In the rows, 128 means zero.
runs of hidden systems:
seq 1, j278 (8 x 22):
[[114 107 149 191 118 144 107 169 138 100 158 136  47 117 144 102 139 114
  164 118 111 137]
 [111 132 124 100 107 133 126 153 143  99 150 118 162 122 114  89 188  87
   94  92 110  58]
 [ 86 131 151 174 147 136 187 170  93 125  97 119 134 153 147 153 139 158
  164  86 155  88]
 [ 65 138 116 115 126 128  93  61 105 128 150 167 106 167 108 148 186 148
  122 108 117 118]
 [157 126  96  63 130  89 162 125  95 154  88 102 148 147 115 181 119 148
  115 133 159  93]
 [129 136 102 166 167 103 100  95 113 148 103 161  51 130 160 147 100 147
  146 173 150 155]
 [182 155 118  86 154 111  97  88 151 139 135 135 142 121 116 108 109  82
   74 166  92 106]
 [179 135 167 173 174 158 155 154 142 143  93  90 136 121 153 128  76 109
  133 132 163 156]]
seq 2, j652 (8 x 22):
[[155 129 143  57 103 100 134 129 128 134 171 133 154 133  90 128 116 115
  109 148  54  83]
 [150 103 119 182 135 152 151 165 114 116  88  79  80 137 133 154 139 119
  153  72 175 145]
 [ 68 151 116 120 129 115  79 103 152 118 154 184 139 106 156  73 160 123
  106 168 131 106]
 [161 130 156 107 132 114 196 158 100 143 118 102 167 155 103 167  93 142
  139 112  88  86]
 [102 125 118 184 145 168  90  86 128 119 120 129  73 146 133 138 169 125
  134  91 168 178]
 [115 133 121  40 109  96 120 125 140 143 147 143 185 106 134 110 131 134
   98 183 145  97]
 [162 118 152 172 152 123 169 152  95 141 111 113  75 152 125 177  79 148
  172 119 107 136]
 [127 136 105 125 134 151  59  79 160 110 144 137 101 121 122  91 178  78
   84 119 138 140]]
seq 3, j20 (8 x 22):
[[107 133 170 151 115 145 178 191 146 114 136 121 209 105 143  93 113 136
  145 119 117 113]
 [ 71 115 152 177  98 164 136 126 116 109 156 143 128 144 109 140 151 165
  171  80 100 170]
 [ 88 103  85  68  61 121 121 124 121 113 141 123 164 122  99 140 181 156
  125 100 147 139]
 [111 117  61 128 111  68 152 154  93 130  89 146 101 121 144 157 118 175
  162 138 139 105]
 [145 159  54 148 147  94 105  75 117 121 100 159 107 139 109 131 135 113
  106 116  70 107]
 [165 162  97 135 170 130 154 118 133 137  62 103 191 124 137 125 116 105
   91 113 161 111]
 [113 162 156 184 180 151 127  90 133 150 106 157 154 130 158 124  86 151
  139 156 143 180]
 [157 121 161  90 108 157 118  85 146 147 159 116 176 128  89 144  97 135
  116 140 106 204]]
seq 4, j988 (8 x 22):
[[153 154 201 150 165 169 158 131 138 130 142 107 169 154 113 119 115  92
  110  98  85 101]
 [ 92 110 183 145 120 195 132 124 132 127 145 100 139 148 122 143 161 140
  141  85 181 178]
 [ 72 102 161  59  79 120 119 137 127 136 186 148 144 123 125 130 147 168
  143 163 142 131]
 [141  92 108  99  92  86 146 166  93 128 138 118  61 141 110 170 125 149
  159 126 106  97]
 [127 129  68 142 137 103  87 131 129 105 111 138  55 118 146 105 172  91
  111 121 143  80]
 [131 173 136 142 188 111 154 140 126 132  98 140 160 134 158 104 123 101
  100 136 124  42]
 [119 160 174 175 189 169 145  77 109 145 111 128 136 179 120 161 129 132
  126  90 126 137]
 [114 123 165  67 123 164 104  79 140 151 152 114 165 140 116 144 151 134
  100 136 186 171]]
seq 5, j69 (8 x 22):
[[170 117 112 196 139 140 108 134 143 124 111 124  68 105 140 124  86 119
  153 138 124 198]
 [139 141 120 121 105 134  99 130 177 107 159 144 180  84 122  62 124  94
  100 148  80 139]
 [154 109 146 171 107 144 184 197 130 112 118  94 155 112 121 131  91 139
  167  97 103 148]
 [ 67 125 116 177  94 157  94 111 142  96 160 160 125 118 119  98 171 139
  145  95 100 170]
 [115 108  95  75  63 106 162 165 121 116 130 112 197 109 102 133 142 156
  135 109 115 116]
 [104 112  68 183 115 107 132 133  97 117  97 145  73 132 134 159 133 170
  174 104 129 155]
 [118 152  49  98 112  94 100  82 133 120 117 159 163 116 111 113 155 124
   93 130  95 109]
 [174 139  82 149 147 106 178 140 106 142  57 104 159 125 131 162  80 147
  139 117 139 137]]
seq 6, j20 (8 x 22):
[[172  95 107  85 100 108 171 152  97 143 104  82 124 140  98 190 107 153
  144 111 144 138]
 [120 129  65 162 137 108  71 105 137 116 110 157  53 106 155 110 141 120
  128 151 150 151]
 [167 157 117  93 138  95 145 134 139 134 123 135 191 111 122 101  97 103
   94 157  76  78]
 [153 138 153 214 170 166 158 143 124 125  90  99 112 141 140 139 105 117
  150  85 137 154]
 [ 83 142 149 115 117 165  84  82 164 125 165 153 180 116 128  89 160 124
  102 139 139 168]
 [137 100 160  90  93 118 182 176 110 147 136 102 161 126 118 166  90 173
  164 139 136 142]
 [118 102  90 160 102 129  80 110 127 109 145 143  38 125 117 135 150 131
  151 118 114 175]
 [145 129  80  67  96  90 126 156 145 115 128 121 170  95 122  95 145 102
   93 141 119  76]]
seq 7, j278 (8 x 22):
[[120 119 134 128 123 118 157 127  82 126 136 123  90 181  90 182 150 143
  149  79  80  83]
 [111 126  60 115 135 112 107 101 109 125  84 120  94 139 134 150 182 128
  110 103 198 113]
 [112 164 113 109 170  74 139 110 106 157 104 174 140 134 161 135  98 155
  122 188 131  76]
 [187 151 137 150 181 130 120  71 114 151 115 127  83 165 105 166  92 110
  117 129  86 142]
 [164 138 122 107 155 154  95  94 160 143 104 104 148 111 144 113 128  94
   82 146 200 167]
 [129 134 201 119 146 135 140 144 147 154 156 145 157 111 159 110  69 142
  140 198 134 147]
 [165  99 183 124 107 166 106 130 147 123 188 104  85 135  92 130 122 100
  132 117  85 169]
 [129  91 130 100  87 145 121 191 157 106 137  82 133  92 142  96 165 101
  120 115 193 125]]
seq 8, j164 (8 x 22):
[[139 148 131  69 144 122  99  68 125 139 152 136 127 161  95 137 159  98
   78 130 100  82]
 [152 106 138 119 149 119 154 169 108 144  91  84  81 137 155 164 120 131
  141 132 213 112]
 [105 157 160 151 172 133  77  74 141 142 154 181  90 135 155 106 119 122
  118 181 116 136]
 [188 122 171  74 137 128 154 152 126 137 143  83 128 148 102 143 121  87
  101 121 111  69]
 [106 109 169 178 144 163 109 151 135 125 135 118  63 127 165 123 140 127
  156 127 194 160]
 [ 99 146 174  79 126 120 104 113 145 132 188 166 151 130 127  94 142 114
  103 169  88  81]
 [142  93 153 125 114 127 165 183  97 123 135  88  70 155 114 169 139 130
  160  90 133  91]
 [ 64 137 121 149 140 142  72  97 140 113 145 164  88 127 158  95 187 118
  116 131 167 123]]
seq 9, j988 (8 x 22):
[[159 114 135  93 143  93 116 110 100 158 137 134  42 154 124 177 100 139
  140 171 126 118]
 [185 123 122 112 157 122  85 122 144 131 129 108  48 124 139 118 133  68
   96 153 154 107]
 [155 147 188 154 185 140 133 162 148 135 128 120 112 122 171  94 102  86
  115 160 147  87]
 [125 138 222 165 161 183 129 118 134 132 169 124 115 161 120 126 126 105
  131 108  98 128]
 [108  97 197  88 103 179 125 142 139 126 175  91 137 144 111 133 172 119
  124  99 171 139]
 [ 74  91 170  94  94 117 137 175 111 132 167 136  97 131 144 141 146 167
  167 149 163 110]
 [114 109 122  99 107  92 115 139 103 119 163 144  50 151 112 145 160 126
  138 127  89  65]
 [137 131 100 123 153 107 127 151 114 116 100 109  80 140 143 126 173  89
  106 102 162  44]]
seq 10, j69 (8 x 22):
[[ 59 108  91 145  86 108 102 134 119 113 145 172  92 110 144 123 151 175
  168 142 133 156]
 [143 123  60  78  86  75 135 134 111 117 127 135 135 124  92 140 138 131
  120 121  69  83]
 [146 139  53 186 153 111 143 136 110 116  53 116 103 124 143 139 132 124
  133  92 154 121]
 [100 182  97 147 162 116 120  72 134 135 105 178 194 125 141 105 120 139
  104 146 104 125]
 [178 135 139 121 138 144 167 101 115 154 104  97 180 149  92 176  80 145
  129 112 109 175]
 [130 115 120 144 123 160  81  85 151 135 130 129 111 110 133 126 124 134
  129 142 175 230]
 [155 112 126  70  86 102 116 150 155 136 159 136 156  84 126 104  84 133
  127 195 106 152]
 [182 105 118 180 115 127 130 174 134 109 132 109  61 110 121 123  96 107
  159 117  83 150]]
seq 11, j652 (8 x 22):
[[119 130  63 111  94 115 155 149 129 109  90 109 210 105 119 116 156 134
  113  89 142 113]
 [ 79 145  96 184 132 108 151 116 100 131  98 174 144 129 143 145 106 191
  174 129 111 155]
 [145 144  72  97 114 116 106  54 121 132 123 142 155 141  80 151 134 132
  102 115  78 153]
 [164 118  69 124 124 112 146 138 125 140  65  98 147 103 141 152  97 150
  134 134 190 177]
 [136 150 100 161 144 103  93  93 144 136 128 182 110 102 146 106  78 137
  134 189  86 172]
 [211 132 110 118 120 132 141 130 152 127 115  91 171 110  93 122  89  90
  102 116  80 150]
 [126 121 120 196 122 160 126 155 157 113 107 118 146  87 156  97 111 132
  151 120 162 203]
 [109 132 134 116  83 123 117 128 154 117 177 165 184  98 111  90 112 141
  132 152  53 152]]
seq 12, j164 (8 x 22):
[[140 121 141 103 127 160 146  90 103 136 125  88 142 180  78 184 160 128
  115  64 133 136]
 [102 110 114  87 118 126 102 111 130 148 117 127 122 115 154 142 143 156
  126 163 229 174]
 [152 136 121  92 133  75 112 105 117 154 144 168  97 128 126 142  75 143
  134 201  78 120]
 [207 119 105 153 146 133 115 137 134 116 109  87  58 131 111 133 124  70
  112  99 112 122]
 [122 147 147 162 162 149 118 157 165 120 113 128 152  95 182  69 128  95
  110 149 182 120]
 [116 144 212 142 141 141 169 144 124 138 163 143 172 148 121 127  91 144
  148 137  64 109]
 [120  95 158 120  92 180 118 120 129 113 163  91 111 152  85 151 177 119
  131  65 134 162]
 [ 74 103 110  71  81 108 105 149 136 124 148 144 137  96 152 108 162 155
  131 164 189 127]]

runs to name:
seq 13 (2 x 22):
[[110 112 119  85 123 111 131 153 106 121 124 104  90 149 133 143 190 113
  116 104 180  53]
 [ 87 148 137 141 175  98 137 134  97 138 113 157  85 156 169 137 147 137
  134 142 156  49]]
 : j652
seq 14 (2 x 22):
[[117  95 128  76  67 136 117 145 153 130 155 120 175  88 123 117 123 153
  136 155 160 194]
 [139  90 107 134  78  96 124 170 122 121 151 138  68 103 124 137  96 155
  177 155  92 157]]
 : j69
seq 15 (2 x 22):
[[140 118  61 173 110 131 120 145 125  89  99 107  93 124 112 120 171  99
  126  58 113 115]
 [ 81 161  93 154 147 117 144 139 134 118  85 153 197 104 169  91 143 141
  118 129 168  97]]
 : j164
seq 16 (2 x 22):
[[136 151 146 169 156 182 153 117 136 116 103  95 187 145 113 123 148 102
  105  57 132 133]
 [ 57 131 159 123 121 160 137 104 125 141 135 142 189 138 138 139 147 178
  141 122 179 169]]
 : j278
seq 17 (2 x 22):
[[177 136 132 169 188 120 134 123 107 148  90 114  51 153 145 161  93 113
  137 135 146 119]
 [134 158 135 113 173 143  73  73 157 136 133 145 122 126 147  94 146  83
   75 158 156 121]]
 : j278
seq 18 (2 x 22):
[[129 118  57  88 117  70 119 146 111 124 101 129  89 117 143 133 155 123
  117 142 161  69]
 [127 163  96 188 189  94 133 118 105 133  82 162  85 140 163 129 111 130
  135 141 121  85]]
 : j164
seq 19 (2 x 22):
[[ 88 165 112 168 155 114  86  93 142 119 142 196 117 115 153  81 133 123
  119 163  87 113]
 [176 141 139 100 134 134 180 134 120 137 110  88 204 145  92 149 112 115
  105  94  97 101]]
 : j652
seq 20 (2 x 22):
[[150 126 105 187 144 148 111 122 122 102 114 108  56 148 115 131 165  86
  124  65 111 116]
 [ 90 157 128 102 144 128 124 131 147 123 121 139 195 112 158  83 167 110
   88 135 170  74]]
 : j20
seq 21 (2 x 22):
[[114 111 159 167 121 170 154 116 106 132 125 108 121 162 104 178 128 162
  166  76 132 187]
 [ 95 107  95  67  82 120  72  93 141 125 161 146 119 110 118 120 173 138
  111 150 158 160]]
 : j652
seq 22 (2 x 22):
[[130 148 151  92 131 144 118  54 120 144 159 140 165 167  77 153 134 130
  102 117  70 140]
 [164  96 122 103 119 149 132 140 131 141  98  70 125 121 129 160 125 130
  127 118 220 183]]
 : j69
seq 23 (2 x 22):
[[183 126 128 107 154 101 174 145  92 148  96  95 101 160 114 182 103 124
  129 119 124  77]
 [120 149 120 176 184 149  83  86 138 127 105 140  72 136 161 112 153  99
  107 128 179 136]]
 : j652
seq 24 (2 x 22):
[[107 132 139 153 139 179 127 139 156 114 106 100 173 111 153  99 163 109
  109  97 207 153]
 [ 70 138 184 120 119 126 153 128 121 144 165 169 185 134 135 128 103 183
  156 163 103 137]]
 : j988
seq 25 (2 x 22):
[[ 97 112  82 100 112 103 122 155 126 129  94 124 129  97 168 123 152 149
  130 150 225 125]
 [113 147 138 136 144  80 133 128 109 138 151 185 101 136 137 126  92 149
  149 178  53  81]]
 : j278
